A state moves one step at a time under one of 8 hidden systems, and each row is a state written as 18 numbers. Each run below is a few steps of one system.
K_575, path 1 (9 x 18):
[[-15   3   3  -3  12   0  -6 -13  10  19 -18  -5  -3   5  -5  -7 -14  -9]
 [  5   2 -17 -13   6  17  -1  -7  -3   0  -5   5 -17   2 -10  -6   0  17]
 [ -3  -8  -5 -10   0   0 -21  18 -15  -1   6  -6  -4  -4   6   2   9   7]
 [  2 -13  10  13   7   3   1   4  -5   4 -11   2  15  -9   1  17   4   9]
 [ 18   1  -9   4   4 -12   8  -4   7   8  15   3  12  -4  10   0  -8   8]
 [-10  -8   6 -11  11  -9  -1 -19   6   1   8  -2  -5   0  10   3  -7 -13]
 [ -2   8  -1 -14   5  20  -4  -8   7  10  -2   7   2  16  -8   6  -5   2]
 [  9 -13 -15 -11   1  -2 -12  11   3   3  -2  -5 -13   4 -10   3   2  -2]
 [ -3  -9   2  -3  -4   0   5   4 -23   7  -3   5  -3  -4  -2  20   6   5]]
K_418, path 2, 9 rows:
[[  0  -4 -12  10  -5  -2   9   6  -6 -29  -8  -4 -25 -19  -3 -17  11   8]
 [-12  10  10  19  -5  -3  23 -12 -11 -23  -1   7   0 -16  12  -8   4   7]
 [  2  29  -2  18 -10  -8  13   0   4  -1   1  -3   7  -8  11 -29  -8   5]
 [ -2  11  -4   7  19  -1   4 -19  23  -3  -3  -8  -2 -15  19 -20 -15   5]
 [-10  18  -1  12  10  18 -13   9  21 -20 -12  -7   7  -5  18 -10  -1   6]
 [  1  -8  -1  25   6  -6  -3   8  21 -25 -20 -11  -4 -15  -2 -17   3  -5]
 [ -6   7  -6  25  -1  -1  19  -1  16 -36  -8   6   0  -6  13   6   0  -5]
 [ -9  19  -6  18 -14 -21  11  11   9 -17  -1 -12  -7 -11  20 -19  -4 -14]
 [ -8  17   1  13   7   1  23 -13  20  -6 -17 -13 -13 -21  21  -6 -15  -6]]
K_575, path 3:
[[-17  -1   0  -5   9  -7   5 -10  -7  29  -9   8  11   8  10  29 -16  -7]
 [  9   4 -26 -12  17   1   2  -6  14  30 -11  -5 -12  -1   3   5 -20   7]
 [ -1 -13  -8 -29  14   9  -4  -7 -13  10   2  -9 -28 -14   9  12  -1  10]
 [  9  -6  10 -16  10  19 -20  11 -10  26   0  -9  11  -5   6  17   3  17]
 [ 28 -31   2   0  18  -6  -7  -2   5  16   4  -6   9 -13  -6  13   0  11]
 [ 12 -17   3 -16  10 -11   5 -21 -12  20  26  11  11   1   5  16  -5   7]
 [ -4 -11  -3 -18  19 -11 -18 -14   8  34   5   1  10  14   0   8 -16  -8]
 [  1 -18 -19 -21  21   7  -4 -19   0  21  -9  10 -13   9 -15  18 -10   7]
 [  3  -8 -25 -28   9   2 -18  10 -18  27   6   1  -8   5   3  18  -4  15]]
K_92, path 4 (9 x 18):
[[ 20  -4  -3 -21   7   2  -3  -4  10  23  10 -16 -10  -5   4   0  -9   0]
 [ -3  -9  18 -22   6  16  -3 -17  -2  -5  14  -3 -12  -1   2   6   5  -2]
 [  0 -16  16  -5   0   2 -18  -3  -8   6   5   6  11  12 -21  -5  10   0]
 [ -8 -19  -2  10  10 -11   6 -18  -8  -2  -9  15   3   1 -14   4  -1   2]
 [-22  12 -14   6  -5  -2  -2   3 -17  -6  -7  17   3  10  -2  -3   2   6]
 [ -7   5  -8  17   4 -12  -4  13  -1   9 -18  -8   5 -14  10  -6  -6   4]
 [  3  13 -12   1   7  11   5   7  11  -3  -1  -2   3  -4  24  18  -7   7]
 [ 10   1  -1 -10  -3  -5 -14  13   4   0  21 -14   0  -4  16  -6   1  -2]
 [  7  -8  25  -4   1   0   9 -11   7   1  12  -7   6  -5   8  13   0 -11]]
K_515, path 5, 9 rows:
[[ 11  15  -7  11  -9  14   6   7   7 -23   3   6   3   1  -5 -15   8  12]
 [ 10   4  -2  26  -6   2  13   3   8 -25  -7   8   5  -4  -9 -11   7   6]
 [  7  18  -5  25 -15   0  19   7  -2 -14  -2  13  13  -1   0  -4   4   9]
 [  1  24  -3  26  -9  -1  14   5   6 -14  -7   2   9  -9   7 -21  -1   7]
 [ -2  25  -3  24  -2  17  14   1   9 -16 -14  11  12  -2   3  -7   0  15]
 [ 13  22 -17  21  -5  12   7  11  15 -21  -3   8   9  -1   1 -15   1  17]
 [  6  12  -5  29  -3   8  13   4  14 -36  -5   9  11  -5   4  -8   6  10]
 [ 13  24  -4  30 -18   7  17  15   9 -22  -3  10  18   3  -1  -5   6   9]
 [  5  26  -7  33 -11  -1  22   2  16 -25  -7   6   9  -6   5 -19  -2   4]]
K_758, path 6:
[[ 13 -18  -7  -7   5  -9 -21  15   2   1  20   3  18  11   6  21   5  -2]
 [ -5 -22 -18  -1   7 -25  -6 -10   7   0  -2   9  -6  13 -16   0  -6 -17]
 [-13   4 -16 -12   4  -2  13 -12  -4  -7  11  15  -6  10  17  26  -7  -6]
 [-25   7 -13 -16  -7   1 -14  13 -10   6 -12  -3 -19  12  -3   5  -1 -13]
 [ -4  -7   1  -3   7  19  13  -5  -3  12 -25   4  -9  -1 -10  29  -3   2]
 [ 15  -2 -14 -18 -11   5  -4  20 -22  18   7  -2  -7   0  -2  15   6  12]
 [ -1 -21  10 -10   7 -11  -3 -16 -12  31  -6   1  -1   3 -22   3  -5  -5]
 [ 15   8 -13 -17   3   5   3  -9   2  20  20  13  13  19   5  19 -10   7]
 [-13  -9 -14 -25  10   1 -26  -8  -5   8   2   5 -14  18 -16 -13  -2  -2]]
K_224, path 7:
[[-25  -5  -7  -1   8  -8 -30   4  -4  -9  -9  -5  -8   1  -3 -27   3  -2]
 [ -2  -6  10   8   6  20  14 -15  -9  -1 -12  21  11   6 -14  22   5  12]
 [ 13   1 -31  12  -2 -20  -8  26  -2   3  -3  -5   1 -10   6  -9  -2  11]
 [-22 -13  23   4  14  -2  10 -20   0 -10 -11  -5  -5 -17  15  13  -2 -11]
 [ 18  29  -9   5 -13   8   8  18   7  16   7   4  22  10   9   9  -6   8]
 [ -5 -19   1 -10  15  -9 -19  -3  20  -1  -9 -23 -21  -8   1 -11  -5 -20]
 [  2   8   7  -8  -7  18  15 -13  -5 -12  22  23  14  20   3  25   5   3]
 [  3  -3 -13   4 -12 -21 -25  30  -1  10  -7 -14  -3   4 -15 -24   3 -10]
 [ -8 -23  19  -9  13   3  21 -38 -12  -2   1  12 -10  -6  -6  19   0  -1]]
K_515, path 8:
[[  6  -1  -7  -5 -14  -3  -8  13  -6   5  -2  -3 -11   9 -23 -14   6  -5]
 [-12 -16  -4   7   3 -13  12  -9 -11  -9 -13   4 -16 -11  -4   4   0  -3]
 [  1   8  -2  -5 -11   4   3  15 -25  17   1  -1   1  -7   6  10   4  13]
 [  5  -5   1   4  16  -6  -1  -6  11   9  -7 -16  -4 -22  12 -10 -10   5]
 [  2   1   7  -9  10  19   1 -10   0   2   9  10  13   6   9  21   0  11]
 [ 18  -2  -3  -6   1  -6 -18   5  16   3  17  -9   6   6  -3 -18  -1  -3]
 [-14 -16  14   5   6  -3   1 -18   5 -17  -1  11   5  10  -6   9   3 -16]
 [  1  11  -8  -8 -21  -6  -5  17 -13  15   6   3   2  18 -12  -2   2  -8]
 [-21  -7  -3   5   6 -16   3  -9   2  -6 -17  -8 -20 -13   2 -12  -6 -12]]
K_519, path 9:
[[-19   2  24  -4  -3   0 -16  -6 -19  18   1   6  18  11  -8  -8   3  -1]
 [  0  -6  -5  -2  20  -4 -11 -19  -1  17  -2   3   6  -4  -6 -21  -9  17]
 [  4  -1  -2 -12  14  15 -13 -10   1 -11  21  10  10   5  10   0   3  18]
 [  8 -16   9  10   9  -1 -22  10  11  -9   3  -3  19   1  -4  -2   8   2]
 [  9 -16  -9   9  16  -7   5 -12  18  -4  -2   9   9   1   0  15  -7  -1]
 [  8  -4 -11  -5  -5 -13  -5   8   2  -2  20   6  11  13   9  14   0  -8]
 [ -4 -14   5  -4   8 -11 -11   5   4  16  -4 -10   4  -3   8  16  -6 -12]
 [  5  -2 -11  -5   5   2   1   1  -7  22  -3  10   8   8  -3  21  -6   9]
 [ 12 -18   2 -14   1  -8  -9   2 -14  11  16  -3  -2  -5  -2   4   5   5]]
K_224, path 10:
[[  2  10  -2 -10  -8   8  -4  13  -2  -8   8 -10 -11  -4  11  -4   5   1]
 [  5  -5  22  -3  -3  14  -4  -1   2  -6   3  -7  -1  -4  -6  -3  10  -2]
 [ 18   0   2   1  -3   0  -1  -2   2  -1  17   2  10   2  -6 -12   4   8]
 [ -8  -3   4   3   3  -9  -7 -11   2  -7   3   2   0   0  -5 -22   1  -3]
 [ -4   8  -2   7   0   6   9 -12  -2   0  -6  14   5   9 -11  -4  -2   6]
 [  0   2 -18   6   1  -3   1   6   1  -2 -13   0 -10  -4  -6  -8  -2   5]
 [ -7  -1   2   5   1   6  13  -5  -2 -14  -8   1 -10 -11   5   9   3   2]
 [ 10  12   0   9 -10   4   7  15   3  -1  -2  -7   3  -7   6   1   2   3]
 [  7  -5  12   0   3   1   3  -6  13  -4   1 -14  -8 -12   5  -6  -1  -7]]
K_418, path 11:
[[  4  15 -14  -1 -13   7  17  19  11  -7  -9 -11 -18  -4  13  18  -2 -11]
 [  1  -3   1  -6  -5  -3  10   5  -4 -11   0 -20 -30 -25  14  -5   3  -4]
 [ -2  15  16   4  -7  23  20  -6  -4 -14  -5  -3  -9 -15   6  -2   7   9]
 [ 10  14  -2   5  -9   2   5  -2   1 -13   7  -4  -8  -8  -4 -35   5  10]
 [-11   4   8   7  13   3   7 -27   9 -17   0   7   0  -6   6 -19  -4   4]
 [-14  23  -7  15  -1   4  -8   7  10 -11  -8   3  11   7   3 -22  -3   2]
 [ -7  -8 -12  17  15 -16  -1  -7  16  -7 -18  -4  -4 -12   3 -13  -9  -3]
 [-12  12 -10  17   4   5   6   9   9 -18 -12   5   8  -4  22  13  -3   3]
 [  5   2  -3  19  -5 -19   2  18   8  -7  -8 -18  -3 -21  13 -13   0  -6]]
K_92, path 12 (9 x 18):
[[  4   7   6   5  -3 -20   4  -2   4  11  10 -14   3 -14  15 -20  -9  -6]
 [ -4  14  11  -8   4  18   8 -14  20   2   2  -1   2  10   9  11  -9 -12]
 [  3 -12  -5 -15   2  -4 -24   5  11   0   6  -9  -8  11 -12 -12   2 -13]
 [ -6 -22  16   6   3   2  10  -7  -3 -15 -11   1  -8  -7  -7  19   9  -9]
 [  3   4 -13  -1 -15   0  -3  13 -18   5   3  16   7  18 -18   6   7   6]
 [ -3  -5  -6  11   2 -21  14  -6 -13  10 -11  -4 -11 -22   3 -11  -7   5]
 [-11  29  -3  -4  -1  25   6   1  -2   5  -6   6   5   6  13   9  -5  12]
 [ 11  -4  -7  -4  11  -8 -24  11  11  11   3 -18   0 -10   6 -20  -4   5]
 [  1  -8  17  -2  11  16  10 -14  11 -20   7   0   1  -8  17  22   3  -1]]
K_355, path 13, 9 rows:
[[-17  20  -1 -10 -23   3   5  10 -26 -11  16   5  -8   6  13   0   9  -2]
 [-18  16  -1  -3   1  13  -6   5 -12   3 -19 -13 -20 -16   8 -19   0  12]
 [ 12  21  -4   8  -2  26   9   2  -4  -7   2  12  12  -3   2  -4   5  30]
 [ 18  -7  -6  11  -2  -2 -14  18   6 -12  -4 -11  -3 -10 -15 -27  11   9]
 [  3  -1  26  21   5   9   8 -17  18 -10  -9   5  19   0 -14 -10   2  -2]
 [  3   5  -4  -1 -17 -13 -10   7   7 -12  19   7   8  25 -14 -18   5 -16]
 [-26   4   5  -1   7   5  -3 -14  17  -6 -23  -4 -16   7  -8  -9  -7 -21]
 [ -4  24 -14  -3 -19  14  16   6  -3  -9   3  18   1  24  -4  15   2  -2]
 [ -3   2 -16  -1 -10  -3   5  13  -3  -8 -19 -16 -36 -13  -8 -15   3  -5]]
K_758, path 14:
[[  8   0   7   5   2   0   0  -4  22 -22  20   2  15   6  14   6   1 -10]
 [ -7   1  -9   6  -8 -10  -6   7   9 -29   2   0  -9   8  -6 -19   5 -14]
 [-16   3   9  17  -3   1  19  -9  -1 -26  -9   7  -2  -7   8   7   3  -6]
 [ -6  21  -6  11 -19  -2   5  26 -10  -5  -6  -7  -3  -8  11  -6   4   1]
 [ -3   1  14  15   0  -3  15  -6  -1   8 -23 -12  -9 -23  -4 -13  -3   1]
 [ 22  16  11   3  -6   8  12   8   4   7  14 -12   8 -15  18  -1  -1  10]
 [ 10  -3  15   1  -2  -6 -12  -2  11   3   4 -17  -3  -7 -12 -34   2  -6]
 [ 14   2  18  10   5   9  12 -18  21 -17  16   5  18   0   5  -2   1   1]
 [  0   9  -6   5 -11  -4 -15  14   4 -27  17   0   2   7   0 -29  10  -1]]
K_355, path 15:
[[ 12   4 -10  -1   2 -11  21 -10  -1  21   5   4   3  -6  10  11 -13   4]
 [ 16  -8  -7  -9   6 -11  -2   5   9   4  15 -14  -7 -14  20   5  -4  -1]
 [  9  -8  20  -5  10   8  -3  -2   6  19   1 -12  11  -8   8  17  -3   1]
 [ 13 -17   3 -18   3  -4 -11  -4 -11  15  21   3   6   6  -5   8   3   4]
 [-13 -25   7  -9  19  -5 -14 -10  -5   0   0   0  -2  -5   5  12   2  -2]
 [-12  -7  -2  -1   3  -8  -6   2 -18  12   3  13  17   7   8  23  -1   2]
 [ -9 -11 -19  -6  11 -22  -7  -2 -15  18  -3   0  -7  -9   8   2  -9   5]
 [  0  -2  -8   5  18  -4   8  -7   0   9   0   5  10 -13  24  20 -11  13]
 [ 19  -8 -13  -2   5 -16  -8  16  -2  22  10  -9   9  -9  13  10  -5   8]]
K_519, path 16:
[[ -8   2   2   3  -2  -8  21 -20  -1 -11   8  12  -2   4   3   4  -3  -9]
 [-11  15   1   1 -11 -13 -10   9  -2   6   8  -4   9   8   8 -13  -3 -11]
 [ -8   6  -4  -4  14   6  -5  -3   8  13 -15 -11  -9 -10  10  -3 -11   4]
 [  8   9 -12  -5  -4  20  -2  11  -7  -5   1   6  -2   3  -2   5   7  18]
 [  8 -17  11   5  -2  -2  -1   5  -2 -13  -1 -11  -9 -15  -6  -5  12  -1]
 [ -3   3   9  14  -3   1  20 -13   4  -7  -5  12   9   5  -5   7  -2  -5]
 [  3   9  -8   0 -11 -19  -1   4   2   3  12  -3  -1   5   1 -19  -4 -10]
 [-15   8   5  -9  10   9  -3  -6  10   4  -7  -9  -8  -3  16   5  -8  -7]
 [  2  11 -14   1  -6  12  -8  18  -5   3  -9   4   2   8 -10  -1   4  12]]

Name the system that made each run.
path 17 (2 x 18):
[[ -8  -3  14   6   2   6 -11   0  13 -26   8   3  13   9   5   2   8 -10]
 [  7 -14  -1  12  -6 -19  -3   6   9  -8   4   4  11  10 -12   1   3 -16]]
 | K_92
path 18, 2 rows:
[[ 12  -3 -25  -6 -11 -15  14  17  -3   9   1  -4 -15  -2   7  24  -5  -9]
 [  7  -6  10  -2   3  -4  22  -7  -2  14  -6 -16 -16 -26  13  12  -7  -3]]
 | K_355
path 19 (2 x 18):
[[ 14  22 -15   0 -13   8  17  -5  14   9  -2  11  -1  22 -21  -7  -8  -2]
 [-14  -6 -12 -12 -12 -18  -4   8 -10  -6  -2 -11 -32  -1  -5 -13   2 -18]]
 | K_575
path 20 (2 x 18):
[[-20  -1  11  -8  18  11   6 -18   5   9 -12  -1  -2  -4  17  25 -11  -5]
 [ 15   9 -10 -28   0  15 -17  10   6  18  16 -10  -5  11   4   0  -3   5]]
 | K_515
path 21:
[[  2   4  -9  -1   2   1  13 -12  -7   8  -5   4 -11  -7  -6  -9  -5  11]
 [  9   1  -6   7   1   1   4   6   6 -19   8  -1   2  -8  14   2   4   7]]
 | K_355
path 22:
[[-21   9  10  -6  -5  18   6   1 -16   1 -13   2  -7  -2   5  16   4   2]
 [  5   6  -2   2  -9  10  -3  21 -10  18 -17  -5   0  -1 -11   8   3   8]]
 | K_758
path 23:
[[ -2  12  -6   5   3  16   8   4  -5   4 -12   7   6  -3   6  15  -2  18]
 [ 16   6 -13   3   7   1  -4   8  14  -6   6  -8   1 -11  13 -10  -2  12]]
 | K_515
path 24, 2 rows:
[[ -4  -5   0   8  -6  -2 -11  19  -2 -11  -9  -5   0  -2  -5  -2  10  -4]
 [  4  -8   2  16  -1 -10  17  -3  -1  -3  -8   3   3 -10  -1   8   0   0]]
 | K_758
path 25 (2 x 18):
[[ -1  15 -14 -16  -6  19 -10  17   1   6  -6  -8 -15   8   0   2   0   2]
 [ -2 -12   0  -3  -1  13  -2   8  -7  -7 -19  -7 -22 -10 -13   3  11   4]]
 | K_519
path 26 (2 x 18):
[[ -1  -5   1   5  17   3  10 -16  23 -14  -5  -2  -5  -8  12   7  -8  -5]
 [  7  16  -2 -17  -5  18   2  -2   8  -6  20   2  -2  12   9   5   0   0]]
 | K_575
path 27 (2 x 18):
[[-13   7  -9   8   0   2 -19  17  -7   3 -14   4  11   6  -2  -4   2   8]
 [ -1 -10  -8  13  15  -2   4  -4  -1   5 -19   2   1 -15   2   7  -5  13]]
 | K_758
path 28, 2 rows:
[[-20  10 -10 -11   3   4   6   2 -26  23 -11   5  -5  -4  18  24  -7  10]
 [ -9   5  -7 -14  11  -3 -24  12 -15  30   2 -11   5  -9  22   3  -7  14]]
 | K_92
path 29 (2 x 18):
[[ -9   3  16  -9 -21  -1  -3  -3 -12   6   9  11   5  28 -25  -3   7 -19]
 [-22 -10   0  -7  11 -17 -13 -19  -4  15 -10  -3 -12   2 -11 -21 -10 -12]]
 | K_519
path 30 (2 x 18):
[[ 14 -11  -4  -7  15  14  12 -11   4  10  -7   3  -6  -8   0  25  -4  12]
 [ 17  -7   4  -5 -17  -2  -2  11 -12  -3  21   8   8  12 -14   5  14   0]]
 | K_519
path 31 (2 x 18):
[[ -9 -17  -5 -15   6 -22 -10  -7 -11  -5  17  -6 -17  -9  10 -10   1  -6]
 [-22   9  11   6   7  12  -5  -2  -8   4  -9  12  21   5  13  19  -1   6]]
 | K_519
path 32, 2 rows:
[[ -1 -16  -5  13   6 -26   7 -13   6  -5   2   9   6   0  -4  -1  -5  -9]
 [ -9  14 -16  -4  -3 -11   6  -2   2  -7  15   4  -2   4  23   3  -8  -6]]
 | K_758
path 33, 2 rows:
[[ -5  11  -2   3  -4   7   2   7  14 -23  -1  -8 -10  -1  10  -4   3  -9]
 [ -7  10  -6  13  -8   4   5  14   9 -12 -19  -5  -8  -1  -2  -1   1  -8]]
 | K_519
path 34 (2 x 18):
[[ -5 -16  -3 -16  -2  -5  -6 -12  -4  11   0  10  -9  23 -28   4  -1 -15]
 [ -8   0 -21  -9  -7  -4  -5   7 -20  23 -11  12  -6  16 -19   5  -2   3]]
 | K_575
path 35 (2 x 18):
[[  9   5   5   3   4  14  -6  11  16  15 -15 -12   6  -1  -2   6  -5   0]
 [ 21  -8  -1  -7  -3   4   7  -8   1   6   9   6  -1   7 -18   1   2   4]]
 | K_355
path 36 (2 x 18):
[[ -7  -3  -9   2   5  -9  -6   0   3  27 -27  -6  -8   1 -17  -9 -11  -6]
 [ -5  -2 -17 -13  11  12  13 -14  -7  -4   1  12 -14  -1  10  24  -4  11]]
 | K_224
path 37 (2 x 18):
[[ -2  -4   0  -7  -4 -13  -8  -1  -5   4   5  -9 -13  -5  -4 -22   0  -6]
 [-10   8  11   1   9  16   3 -13   8  -8   0   5   8   2  12   6  -2   2]]
 | K_355
path 38, 2 rows:
[[ -1  -1   1  17   8 -13   3  -1  10   2  -6  -2  14  -8  11   2  -8  -2]
 [ -3   7  -4   4   6  -3   6  -6  17   5  -4  -1   5   4  10   7 -12  -9]]
 | K_224
path 39, 2 rows:
[[ 16  -6  16  -3  -7 -10 -13  22  12   6  19 -21  13  -3  17  10   3 -17]
 [ 11  -6   2   2  11   8   7  -5  21  27 -20  -3   6   5  -9  26 -13  -7]]
 | K_519
path 40:
[[  1  24 -14  13 -17   0  25   6 -10  12  -8  17  12  11  -4  13  -6   5]
 [ -6  -6 -15  -3   5 -11  -2   9   5   9 -23 -22 -31 -18   4  -7  -8  -9]]
 | K_224
path 41:
[[ -5  17 -24  -9   3  -3  16  -9   8   9  -4  -2 -19  -2  16   2 -18  -3]
 [ 18  10 -12  -5  -2  14  12  13  10   1  -1 -11 -10 -10  17  18  -3   7]]
 | K_355
path 42 (2 x 18):
[[  0   4   8   4 -12   6   0   8  -9  -1   4  11  15  12  -7   9   8   0]
 [ 10  -9  -5  -4  -4 -18   2  -5  -2  13   8   0  -3   3 -11  -8  -4  -7]]
 | K_418
path 43:
[[ -5  -5  17   1  -7  -9   1  -1 -14   5   8   0   8  -3   2   3   4  -7]
 [ -5   5   4  -1   0  -7  -1  -4   0  23  -6  -5   3   1  -2  -6  -9  -6]]
 | K_515
path 44 (2 x 18):
[[  8  12 -17 -18   7  13  -1  -4   7  13  11   5   2  11  11  13 -10   9]
 [-10 -15  -4 -20  11   8 -25  -2  -2   3  -5  -3 -14   8 -13  -4   3  -1]]
 | K_758
